128 stands for zero in the data rows.
A hidden rule labels the rows of this table. It goes by one to three of the table's principal directions, not those with the most spread.
tensor([112, 133,  60, 109, 127, 143,  73, 141, 132, 127, 117, 120, 108, 150, 138, 136,  38, 168, 133, 127, 148, 157, 137, 135, 149, 134, 167, 149,  99, 110,  76, 141, 109, 140, 172,  89, 124,  99, 136, 153, 122, 121, 108, 160, 104, 117, 143, 105]) 1
tensor([102, 148, 132, 116, 121, 111,  75, 115, 145, 114, 111, 145,  87, 130, 136, 133, 151, 122, 154, 141, 106, 137, 147, 136, 176, 147, 128, 123, 165, 110, 150,  94,  69, 121, 104, 132, 151, 136, 119, 156, 151, 150, 161, 175, 144, 111, 108, 126]) 4
tensor([ 21, 163,  72, 129, 142, 151,  56, 171, 127,  43, 104, 110,  33, 149, 123, 136, 161, 148, 198, 178,  96, 148, 109, 152, 120, 110, 137, 116, 212, 137, 109,  66,  33, 154,  65, 188, 142, 141, 111, 142, 174, 142, 181, 186, 131,  72,  84, 102]) 1
tensor([106, 146, 143, 115, 138, 155,  79, 136, 120, 117, 148, 181, 135, 127, 163, 132,  81, 147, 144, 130,  99, 126,  88, 137, 122, 152, 145, 134, 144, 133, 133, 134,  84,  91, 106, 106, 152,  95, 135, 162,  99, 123,  86, 145,  94, 151, 136, 158]) 1
tensor([ 71, 147,  95, 126, 123, 163, 140, 171, 115,  40, 128, 150, 124, 146,  76,  58, 173, 175, 187, 152,  90, 125, 158, 172, 126, 167, 148, 117, 139, 150, 104, 103, 115, 161, 183, 210,  69, 133, 133, 136, 124, 112, 115, 156,  88, 118,  67, 142]) 1
tensor([145, 159, 122, 177, 126, 121, 171, 132, 117,  34, 120, 165, 141,  91,  74, 130, 182, 174, 209, 126, 122, 113, 212, 175, 132,  83,  80, 136, 212, 137,  90, 146,  73, 152, 151, 137, 146, 168, 198, 151, 118, 139, 197,  71, 112, 121,  41, 163]) 5
tensor([ 83, 133, 227, 150, 157, 117, 165, 151, 129,  83, 175, 130, 105, 153, 132, 166, 216,  78, 168, 155,  79, 122, 138,  50,  71, 115, 157, 128, 183, 130, 195, 135, 133, 142,  70, 216,  98, 215, 117, 149, 147, 125, 213, 137, 133,  90, 105, 139]) 2
tensor([ 64, 122, 129,  92, 122, 178, 108, 214,  77,  47, 123,  87,  41, 120, 116, 148, 254,  91, 160, 167,  86, 111, 141,  87,  98, 146, 138, 211, 142, 135, 161,  42,  77, 127,  82, 205, 123, 173,  59, 165, 152, 132, 232, 218, 107, 100,  30, 122]) 4
tensor([130, 116, 154, 148, 134, 101, 139, 164, 105, 122, 126, 122, 140, 117, 114, 114, 140, 104, 129, 129, 130,  95, 165, 102, 144, 120, 128, 115,  94, 117, 122,  87, 128, 127, 122, 106, 166, 121, 116, 152, 111, 104, 151, 114, 118, 130, 121, 151]) 1
tensor([109, 150, 173, 123, 162,  96, 143,  83, 130, 160,  85, 105, 104, 154, 136,  99, 199,  95, 101, 116,  98, 127, 144, 118, 184, 186, 105,  67, 125, 136, 187, 110, 165, 131, 109, 120, 112, 145,  97, 109, 170, 112, 137, 184, 148, 107, 113, 109]) 4
tensor([165, 116, 167, 117,  68, 152, 123,  55, 157, 212, 147, 177, 191,  76, 127, 129,  26, 101, 137, 147, 111, 122,  47, 168,  95, 101, 149, 171,  90, 135, 128, 204, 111,  67, 135, 126, 131,  73, 109,  88,  91, 145,  35,  86, 135, 188, 195, 192]) 1
tensor([124, 133,  71, 114, 127,  91, 122, 156, 151, 137, 129, 109, 104, 153, 112, 115,  78, 156,  79, 138, 179, 153, 134, 117, 136, 127, 149,  95, 126,  98, 110, 115, 191, 202, 196,  63, 110, 117, 161,  94, 156, 111, 126, 141, 123,  89, 179,  80]) 4
tensor([140, 112, 207, 157, 154, 116, 191,  75, 126, 180, 128,  98, 153, 146, 171, 169, 189,  63, 102, 112, 111, 126, 162,  57, 126, 122, 112,  75, 131, 147, 180, 150, 175, 126,  73, 147, 102, 188, 107, 109, 168, 129, 158,  99, 166, 127, 171, 114]) 1
tensor([147, 136, 111, 134, 144, 134, 124, 152, 105, 128, 149, 126,  95, 139, 166, 187, 102, 144, 101, 122, 138, 138, 118,  84,  92, 102, 147, 158, 145, 118, 129, 147, 137, 125, 115,  52, 165, 133, 148, 153, 126, 105, 161, 143,  80, 113, 140, 112]) 1
tensor([133, 131, 144,  92, 185, 147,  95,  62, 108, 217, 105, 128, 135, 163, 201, 134,  62, 125,  27,  61, 114, 150,  67, 101, 142, 197, 134,  70,  61, 140, 171, 146, 210,  87, 100,  42, 105, 104, 107,  93, 157, 112,  56, 198, 144, 147, 197,  87]) 4
tensor([ 96, 166,  79, 129, 132, 139,  82, 119, 165, 174, 148, 102,  83, 160, 160, 110,  71, 157, 147, 168, 152, 156,  47, 180, 132, 138, 135,  88, 183, 145,  89, 163,  88, 145, 113,  79, 152,  79, 146, 116, 153, 117,  55, 117, 135, 108, 155,  87]) 1
tensor([ 89,  90, 125, 111, 139, 116,  49, 195, 148, 136, 177,  96, 106, 145, 129, 125,  74, 132, 127, 141, 173, 148,  78, 105,  84, 116, 178, 162, 117, 118,  94, 128, 136, 141, 128,  58, 141, 103, 143, 122, 132, 133, 140, 113, 116, 104, 173, 102]) 1
tensor([192, 126,  86, 134, 136, 126, 138, 106, 133, 158, 135, 151, 141, 109, 166, 227,  38, 167,  59,  83, 180, 157, 110,  89,  53,  49, 129, 153, 144,  98, 135, 176, 186, 144, 127,  55, 133, 151, 174, 101, 128, 141, 162, 100, 146, 122, 193,  90]) 2
tensor([119, 126, 188, 111, 160, 169, 112, 116,  75, 128, 119, 152, 129, 125, 170, 132, 130,  99, 113,  99,  88, 103, 108, 108, 138, 170, 120, 139,  94, 135, 162, 125, 124,  61,  84, 112, 139, 122, 108, 148, 116, 129, 109, 172, 124, 164, 107, 161]) 1
tensor([127, 155,  80, 133, 132, 149, 152, 129, 136, 102, 141, 148, 130, 156, 138, 123, 121, 178, 135, 131, 118, 145, 126, 145, 136, 142, 133, 108, 153, 136, 109, 142, 125, 142, 147, 163, 105, 144, 152, 139, 122, 116,  90, 138, 121, 124, 112, 111]) 1
tensor([106, 146, 212, 130, 139, 133, 135, 119, 145, 169, 169, 136, 138, 129, 158, 152, 138,  80, 141, 158, 102, 117,  71, 107, 103, 131, 128, 109, 163, 153, 166, 163, 107, 108,  68, 145, 147, 131, 108, 137, 117, 120, 106, 111, 124, 136, 153, 154]) 5
tensor([152, 160, 102, 144, 133,  82, 105,  75, 135, 126, 101, 162, 140, 123, 119, 145,  47, 167, 122, 111, 147, 164, 159, 145, 166, 128, 127,  84, 145, 101, 120, 154, 129, 148, 185,  59, 135, 102, 177, 121, 138, 128, 111, 132, 111, 115, 175, 126]) 3
tensor([109,  88,  51, 101,  87, 150,  88, 210, 128,  68, 138, 114, 104, 101, 100, 142, 115, 145, 139, 150, 135, 131, 111, 114,  86,  78, 160, 218, 109, 101,  92,  53,  93, 133, 116, 175, 137, 144, 107, 133, 119, 141, 175, 145, 147, 116, 111, 116]) 5
tensor([ 82, 105, 158, 102, 151, 109,  96, 188, 143,  90, 190, 118, 103, 160, 140, 170, 117, 115, 124, 148, 134, 166,  79,  42,  56, 129, 191, 171, 164, 108, 165, 149, 163, 153, 125, 119,  90, 168, 154, 119, 145, 141, 167, 142,  99,  86, 178, 107]) 4
tensor([ 57, 140, 172, 134, 158, 155, 133, 185, 110,  65, 141, 106,  94, 157, 101, 103, 231, 125, 193, 155, 103, 127, 134, 127, 110, 159, 136, 147, 153, 158, 144, 141, 108, 128, 126, 207,  98, 156, 110, 157, 115, 121, 162, 160,  87,  98,  49, 138]) 5
tensor([ 79, 144,  50, 125, 135, 158,  69, 155, 104, 102, 129,  76, 110, 176, 110,  35,  57, 182, 175, 159, 127, 168, 107, 185, 190, 210, 171,  71,  84, 149,  57, 124,  91, 135, 208,  86, 130,  31, 143, 158, 123,  55,   2, 161,  57, 115, 153, 114]) 1
tensor([ 28, 158, 164, 131, 190, 152, 101, 173, 106, 122, 136, 118,  44, 201, 168, 109, 189, 111, 143, 151, 139, 109, 124, 124, 122, 168, 129,  71, 189, 165, 124, 148, 135, 159,  98,  95, 111, 134, 135, 123, 182, 165, 155, 156,  94,  97,  90, 100]) 1
tensor([195, 107, 152, 125,  67, 145, 181,  86, 115, 229, 105, 137, 193,  49, 137, 134, 112,  77,  61, 137, 121,  79, 104, 137, 122,  97,  92, 149,  60, 143, 138,  97, 147,  91, 107, 108, 164,  80,  55,  81, 103, 105,  78,  91, 145, 196, 175, 175]) 2
tensor([ 74, 145, 200, 133, 174, 132, 121, 158, 124, 129, 144, 149, 107, 161, 141, 132, 131, 100, 152, 131, 134, 101, 121, 106,  89, 131, 147, 117, 136, 127, 154, 175, 143, 135, 112, 155, 107, 141, 125, 148, 113, 155, 156, 131, 120, 118, 101, 143]) 2
tensor([229,  93, 104, 128,  91,  73, 120,  78, 168, 178, 128, 149, 145, 104, 155, 205, 102, 110,  89,  78, 180, 131, 157, 103, 119,  71, 116, 167, 129,  78, 153, 140, 127, 110, 102, 121, 159, 155, 143, 143, 127, 209, 190,  79, 187, 145, 155, 103]) 1
tensor([ 69, 138, 148, 121, 172, 132,  95, 166,  96, 119, 111, 137, 108, 137, 101, 132, 104, 121, 121, 110, 168, 110, 159, 123,  78, 122, 132,  89, 120, 142, 114, 146, 174, 182, 160,  76,  97, 117, 140, 100, 154, 169, 186, 134,  90, 110, 133, 119]) 5
tensor([187, 105,  74, 143,  66, 149, 115, 129, 126, 123, 148, 156, 176,  81, 120, 126,  94, 159, 146, 128, 120, 118, 126, 171, 126,  94, 127, 156, 105, 133,  85,  91,  59,  84, 121, 143, 189,  82, 123, 166,  79, 114,  88,  82, 112, 174, 139, 160]) 1
tensor([ 89, 161, 173, 174, 127, 126, 126, 152, 136,  89, 158, 136,  98, 102,  97, 154, 159, 122, 218, 182, 119, 114, 142, 148,  90,  60, 118, 135, 226, 148,  97, 156,  50, 150,  95, 115, 177, 147, 156, 144, 136, 127, 201,  80, 107,  98,  89, 161]) 1
tensor([248, 130, 103, 137,  69,  72, 180,  11, 150, 166,  72, 185, 169,  56, 113, 194, 120, 123,  78,  86, 144, 137, 160, 140, 127,  67,  78, 151, 145,  86, 187, 148, 153, 116, 144, 136, 129, 153, 141,  73, 140, 194, 165, 101, 179, 152, 157, 137]) 1
tensor([178, 137, 140, 119,  84,  81, 148,  51, 156, 144, 110, 169, 150, 103, 136, 165, 148, 106, 107, 125,  93, 150, 163,  95, 164, 145, 131, 124, 140,  89, 208, 101, 126, 124, 131, 177, 106, 169, 108, 121, 155, 149, 144, 160, 173, 130, 161, 129]) 2
tensor([ 75, 170, 177, 152, 151, 168, 159, 112, 100, 115, 110, 135, 132, 126, 113, 119, 163, 114, 189, 147,  69, 111, 153, 140, 110, 138, 126,  88, 145, 175, 139, 162, 105, 133, 116, 157, 108, 138, 106, 136, 135,  96, 136, 139,  89, 125,  98, 161]) 5
tensor([129, 103, 182,  94, 136, 126, 125, 114, 129, 203, 130, 128, 143, 144, 136, 132,  78,  68,  82, 106, 157, 111, 112,  94,  99, 144, 157, 122,  53, 118, 165, 181, 203, 126, 155, 119,  86, 112, 104, 107, 124, 168, 116, 133, 127, 147, 180, 131]) 5
tensor([117, 157,  81, 162, 137, 108, 144,  87, 152, 114,  95,  99, 100, 139, 111, 130, 151, 158, 147, 135, 127, 156, 162, 160, 158,  95,  98,  69, 189, 138,  97, 121, 115, 174, 118, 123, 128, 160, 154,  97, 185, 118, 158, 120, 167,  85, 122,  87]) 1
tensor([147, 160, 102, 162, 143, 127, 156, 134, 119,  90, 139, 167, 144, 149, 139, 114, 124, 173, 163, 112, 103, 117, 175, 140, 145, 137, 130,  74, 159, 131, 120, 140, 102, 134, 139, 115, 154, 129, 179, 192, 105,  95, 115, 105,  86, 133, 107, 140]) 5
tensor([117, 128, 166, 156, 154, 152, 160, 136,  92, 128, 142,  92, 154, 133, 139, 118, 137, 116, 146, 140, 104, 130, 110, 108, 135, 139, 123, 102, 113, 162, 120, 152, 125,  98, 111, 102, 150, 117, 130, 138, 111,  65,  81, 108,  95, 134, 149, 150]) 5
tensor([217, 121,   0, 137,  31, 145, 138,  95, 167, 148, 109, 193, 179,  39, 105, 185,  38, 197, 124, 117, 172, 131, 152, 190,  74,   6, 111, 190, 149, 108,  65, 141,  91, 144, 159, 114, 151, 120, 159,  94, 111, 183, 148,  46, 157, 164, 157, 128]) 5
tensor([102, 152,  98, 144, 154, 123, 131, 125, 101,  15,  47, 121,  89, 100,  68, 116, 232, 153, 191, 102, 115, 114, 202, 185, 130, 107,  57, 129, 198, 137, 128,  83,  85, 160, 113, 188, 115, 162, 145, 126, 155, 165, 240, 132, 144, 102,  10, 128]) 1
tensor([132, 130, 158, 145, 140, 118, 123, 117, 111, 133, 120, 101, 127, 117, 117, 113, 112, 116, 132, 134, 140, 128, 134, 141, 147, 126, 111, 100, 127, 132, 119, 134, 129, 133, 145,  68, 158,  88, 145, 126, 127,  92, 117, 108, 109, 124, 153, 146]) 2
tensor([147, 143, 131, 155, 133,  92, 147, 103, 135, 178,  96, 126, 155, 119, 115,  80, 114, 130, 115, 123, 165, 111, 127, 174, 163, 132,  90,  66, 115, 132, 120, 143, 150, 135, 154,  83, 150,  77, 138,  97, 117, 124,  77,  83, 138, 139, 146, 136]) 1
tensor([140,  98, 115, 131,  96, 138, 135, 166, 130, 117, 160, 137, 149, 119, 127, 129, 150, 139, 127, 138, 128, 128, 141, 107, 106, 119, 152, 162, 114, 127, 122, 102, 127, 123, 137, 148, 125, 139, 119, 139, 115, 126, 136, 113, 117, 136, 137, 129]) 1
tensor([159, 122,  97, 122, 119, 105,  83, 139, 140, 109, 120, 141, 129, 114, 165, 126, 102, 144, 133, 118, 132, 126, 109, 136, 226, 138, 104, 169, 118,  76, 109,  67,  42,  57,  77, 135, 210, 123, 132, 188,  83, 134,  89, 140, 202, 149,  90, 138]) 4
tensor([155, 156,  75, 156, 103, 104, 137,  69, 141, 123,  83, 123, 136,  91,  85, 130,  76, 148, 146, 138, 145, 149, 120, 190, 148,  76,  91,  82, 154, 118, 107, 133, 100, 146, 148, 137, 152,  99, 153,  91, 136, 126, 101,  98, 160, 118, 161, 132]) 4
tensor([111, 145,  95, 159, 119, 131, 134, 146, 138,  86, 115, 111, 105, 115, 109, 138, 153, 146, 188, 158, 127, 129, 136, 156, 124,  74, 111, 144, 178, 129,  97, 120,  63, 138, 100, 176, 157, 142, 131, 145, 120, 125, 161, 103, 144, 106,  84, 130]) 1
tensor([153, 117, 131, 150, 123,  78, 154,  74, 140, 163, 101, 100, 139, 136, 111,  96, 156, 104, 112, 120, 124, 131, 144, 141, 164, 135, 110,  67, 119, 138, 139, 122, 156, 134, 131, 105, 134, 113, 127,  92, 161, 120, 116, 106, 130, 123, 163, 120]) 1
tensor([114, 114, 108, 137, 114, 120, 100, 171, 147,  69, 162, 131,  91, 120, 109, 195, 127, 141, 162, 149, 159, 149, 135, 106,  61,  46, 149, 192, 192, 108, 105, 137,  97, 158, 117, 155, 132, 172, 159, 134, 136, 175, 225, 104, 129,  91, 120, 115]) 2
tensor([247, 136,  35, 146,  82,  16, 116,  34, 189, 178, 110, 180, 136, 120, 136, 205,   6, 163,  54,  83, 192, 178, 167, 115, 158,  59, 137,  77, 147,  39, 150, 139, 160, 163, 174,  56, 165, 135, 200, 112, 158, 179, 152, 108, 177, 106, 241,  78]) 4
tensor([ 59, 169, 103, 134, 177, 150, 122, 137, 119, 122,  96, 126, 105, 183, 110,  50, 118, 167, 162, 121, 141, 117, 147, 188, 137, 180, 134,  57, 119, 156,  90, 166, 156, 174, 181, 128,  68,  99, 140, 115, 144, 132,  93, 143, 107, 113,  79, 106]) 3
tensor([133, 117, 113, 145, 126, 122, 127, 159, 110,  72, 142, 142, 143, 127, 118, 126, 122, 144, 159, 124, 109, 124, 158, 112, 129, 120, 146, 131, 126, 118, 114, 105,  99, 119, 130, 133, 150, 134, 152, 170, 108, 111, 139, 114, 100, 130, 123, 148]) 4
tensor([ 76, 140, 121, 147, 136, 133, 133, 192, 111,  39, 130, 106,  94, 130,  92, 100, 202, 140, 182, 170,  98, 117, 142, 145, 130, 118, 116, 129, 182, 150, 103,  76,  79, 151, 112, 161, 153, 131, 132, 150, 124,  90, 164, 132,  83, 100,  72, 148]) 1
tensor([127, 120,  87, 130,  92, 150, 160, 137, 147, 161, 117,  88, 129, 110, 112, 105, 137, 125, 119, 166, 135, 114, 101, 164, 133,  91, 108, 141, 115, 149,  79, 103, 120, 140, 116, 156, 139, 115,  90,  90, 127, 104,  98, 105, 158, 134, 122, 123]) 1
tensor([123, 145, 143, 163, 162, 127, 164, 113, 130,  75, 107, 117, 156, 121,  72,  70, 155, 175, 188, 114, 117, 127, 161, 196, 162, 125,  84, 122, 152, 156,  71, 169, 121, 134, 162, 119, 120, 133, 180, 121, 105,  88, 120,  88, 122, 124,  56, 156]) 1
tensor([143, 140,  72, 139, 126, 126, 153, 130, 117, 117, 118, 108, 131, 139, 116, 100, 114, 165, 108, 132, 139, 149, 117, 147, 157, 142, 120,  93, 112, 127, 110, 113, 148, 139, 167, 127, 128, 107, 141, 115, 124,  87,  69, 139, 122, 119, 142, 110]) 1
Which label does each new row get?
tensor([171, 127,  61, 120, 118, 101,  99, 108, 145, 123,  82, 129, 124, 108, 114, 109, 127, 162, 114,  86, 166, 122, 177, 186, 201, 127,  73, 118, 130, 106,  89,  82, 100, 133, 136,  93, 165, 119, 154, 137, 136, 163, 148, 119, 183, 137,  87, 103]) >> 5
tensor([110, 155,  32, 144, 120, 129, 106, 107, 139,  99,  79, 128,  93, 129,  91, 115,  83, 169, 189, 131, 144, 133, 140, 208, 126,  80, 114, 112, 174, 137,  59, 165,  77, 156, 144, 109, 139, 106, 171, 110, 154, 171, 141,  99, 115, 112,  99, 116]) >> 5
tensor([136, 124,  89, 139,  92, 109, 141, 136, 170, 124, 144, 105, 129, 126, 102, 127, 118, 139, 150, 164, 153, 145, 134, 145, 143,  92, 130, 133, 152, 118,  87, 128, 105, 161, 150, 160, 132, 137, 142, 120, 130, 127, 123,  91, 155, 110, 140, 115]) >> 4
tensor([204, 126, 165, 154, 113,  88, 189,  40, 174, 200, 125, 151, 194, 104, 114, 183,  76, 111, 113,  98, 168, 133, 162, 129, 102,  59, 108, 122, 133, 122, 132, 238, 176, 146, 161, 116, 107, 150, 162,  93, 116, 165, 146,  42, 151, 143, 179, 140]) >> 4
tensor([135, 167,  53, 161,  93, 104, 198,  71, 134,  60,  33, 161, 115,  98,  68, 128, 227, 161, 141, 134, 117, 130, 212, 192, 165,  80,  52,  84, 205, 128, 132,  80, 118, 182, 149, 238,  87, 182, 133,  61, 179, 186, 188, 134, 174, 106,  71, 120]) >> 1
tensor([192, 105,  98, 139, 103, 101, 174, 108, 149, 167, 118, 133, 187, 119, 115, 128, 110, 138,  96,  95, 165, 125, 180, 123, 152, 109, 118, 117,  76, 111, 114, 139, 169, 136, 170, 138, 116, 142, 135, 123, 107, 142, 118,  84, 160, 147, 151, 116]) >> 5
tensor([153, 124,  92,  97,  96, 139, 111, 138, 124, 152, 126, 147, 153, 111, 109, 106,  52, 139, 105, 124, 138, 117, 112, 151, 137, 146, 150, 147,  54, 114, 109, 119, 132, 117, 181, 122, 134,  72, 108, 142,  85, 115,  70, 148, 102, 159, 144, 147]) >> 5
tensor([ 79, 131, 107, 137, 138, 164, 135, 156, 136, 120, 145, 111, 135, 160, 122,  73, 127, 160, 162, 155, 116, 134,  97, 164, 119, 145, 146, 114, 134, 171,  78, 156, 126, 137, 144, 135, 103, 105, 136, 114, 119,  97,  66, 108,  91, 127, 124, 128]) >> 1
tensor([179, 165, 123, 160, 145, 133, 165,  63, 114, 138, 122, 153, 147, 119, 148, 156,  90, 158, 126, 104, 100, 136, 116, 147, 128, 110, 104, 103, 158, 143, 127, 182, 122, 103, 115,  71, 164, 120, 168, 135, 118,  86,  96, 112, 100, 141, 136, 144]) >> 1
tensor([ 59, 116, 158, 110, 143, 141,  88, 200, 109,  84, 157, 112,  81, 146, 114, 114, 159, 100, 155, 156, 111, 116, 114,  97,  89, 143, 167, 143, 131, 131, 141,  94, 118, 141, 111, 138, 123, 133, 112, 146, 143, 127, 174, 163,  97, 103, 112, 132]) >> 4
tensor([117,  89, 124,  76, 123, 139,  62, 205, 125, 166, 167, 149, 128, 159, 166,  92,  50, 125,  72, 123, 170, 108,  85, 104, 105, 179, 192, 159,  47,  99, 132, 110, 172, 120, 171,  81, 122,  51, 111, 157,  81, 134,  72, 146,  79, 157, 174, 130]) >> 2
tensor([103, 123, 156, 129, 179, 142,  92, 156, 121,  99, 111, 115, 149, 122, 126,  78, 138, 167, 160,  96, 137, 120, 135, 165, 159, 161,  99, 161, 117, 138,  89, 128, 111, 105, 126,  94, 132, 109, 143, 150,  87, 103, 119, 113, 143, 139,  59, 141]) >> 2
tensor([ 17, 132, 166, 100, 191, 232,  83, 197,  58,  93, 146,  77, 105, 159, 132,  37, 137, 121, 175, 147,  64, 101,  48, 161, 123, 217, 142, 118,  81, 207,  79, 112,  96,  83,  90, 109, 129,  67,  91, 151, 112,  51,  41, 178,  63, 148,  74, 157]) >> 5
tensor([126, 139, 129, 130, 141, 140, 139, 165,  93,  80, 135, 158, 118, 136, 138, 133, 169, 129, 137, 114, 126,  96, 188, 118, 145, 144, 107, 101, 156, 133, 126, 106, 110, 139, 127, 118, 146, 146, 157, 174, 128, 150, 164, 125,  97, 139,  89, 139]) >> 5
tensor([105, 141, 128, 116, 130, 135, 118, 144, 120,  96,  98, 137,  98, 120, 119, 107, 199, 136, 138, 131, 102, 111, 144, 149, 141, 151, 110, 156, 144, 132, 145,  81, 106, 125, 114, 158, 127, 133,  97, 138, 129, 128, 165, 173, 124, 123,  56, 135]) >> 2
tensor([143, 113, 140,  91, 145, 132,  91, 130, 119, 196, 138, 129, 132, 146, 175, 114,  69, 111,  69,  98, 157, 110, 101, 117, 150, 180, 137, 126,  70, 122, 124, 135, 161, 106, 132,  41, 140,  82, 121, 135, 122, 137,  79, 140, 124, 161, 153, 117]) >> 1
tensor([130, 121, 142, 118, 123, 142, 149, 141, 139, 175, 159, 108, 149, 158, 162, 105,  73,  83, 119, 149, 116, 102,  86, 109, 156, 147, 151,  87,  77, 124, 127, 129, 121, 109, 105, 165, 152,  98, 104, 171,  88,  88,  38, 113, 140, 156, 170, 145]) >> 5
tensor([136, 146, 147, 154, 139,  88, 137, 101, 135,  95, 126, 156, 127, 146, 117, 125, 143, 132, 174, 118, 115, 135, 173, 125, 156, 139, 135, 106, 157, 106, 149, 157, 109, 125, 144, 147, 124, 156, 165, 158, 132, 149, 149, 124, 130, 114, 103, 139]) >> 1
tensor([133, 106,  70, 109,  64, 136, 134, 142, 163, 152, 103, 114, 142,  84,  89, 119, 100, 112, 119, 160, 186, 110, 111, 175, 138,  69,  98, 159, 102, 110,  77,  97, 110, 147, 141, 206, 123, 118,  97,  77, 117, 188, 109,  88, 213, 146, 131, 126]) >> 5
tensor([142, 147, 144, 159, 122, 127, 182, 107, 153, 146, 149, 143, 151, 135, 126, 132, 138, 138, 144, 144, 118, 123, 136, 143, 110, 100, 123, 102, 168, 153, 119, 179, 135, 147, 135, 136, 126, 137, 149, 124, 118, 107, 117,  80, 104, 129, 136, 141]) >> 1
tensor([156, 124,  81, 116,  81,  95, 123, 105, 153, 151, 106, 120, 123,  84, 106, 172, 108, 124,  92, 144, 161, 158, 106, 122, 102,  80, 120, 147, 145, 102, 151, 109, 141, 155, 141, 124, 127, 129, 117,  67, 157, 156, 153, 126, 158, 109, 187, 103]) >> 5
tensor([222, 166,  12, 166,  64,  28, 181,  24, 190, 181,  81, 162, 147, 117, 103, 136,  41, 154,  86, 133, 179, 149, 158, 183, 202,  64,  88,   8, 175,  83, 108, 139, 140, 188, 185,  87, 166, 108, 199,  68, 169, 163,  78,  65, 175, 118, 224, 101]) >> 5
tensor([149,  91, 138, 117, 120, 118, 129, 143, 117, 137, 111, 117, 134, 111, 147, 147, 198, 106,  82, 101, 120, 120, 157,  72, 128, 137, 127, 164,  82, 105, 182,  48, 151, 106,  88, 166, 122, 165,  69, 136, 132, 132, 185, 163, 173, 130, 115, 108]) >> 2
tensor([ 52, 135, 182, 135, 170, 152,  81, 167,  86,  30, 142, 121,  78, 148, 124, 135, 202, 123, 190, 140,  73, 143, 144,  98, 102, 158, 154, 138, 167, 141, 162,  92,  85, 119,  92, 175, 115, 155, 116, 173, 146, 111, 196, 189,  89,  92,  81, 140]) >> 2
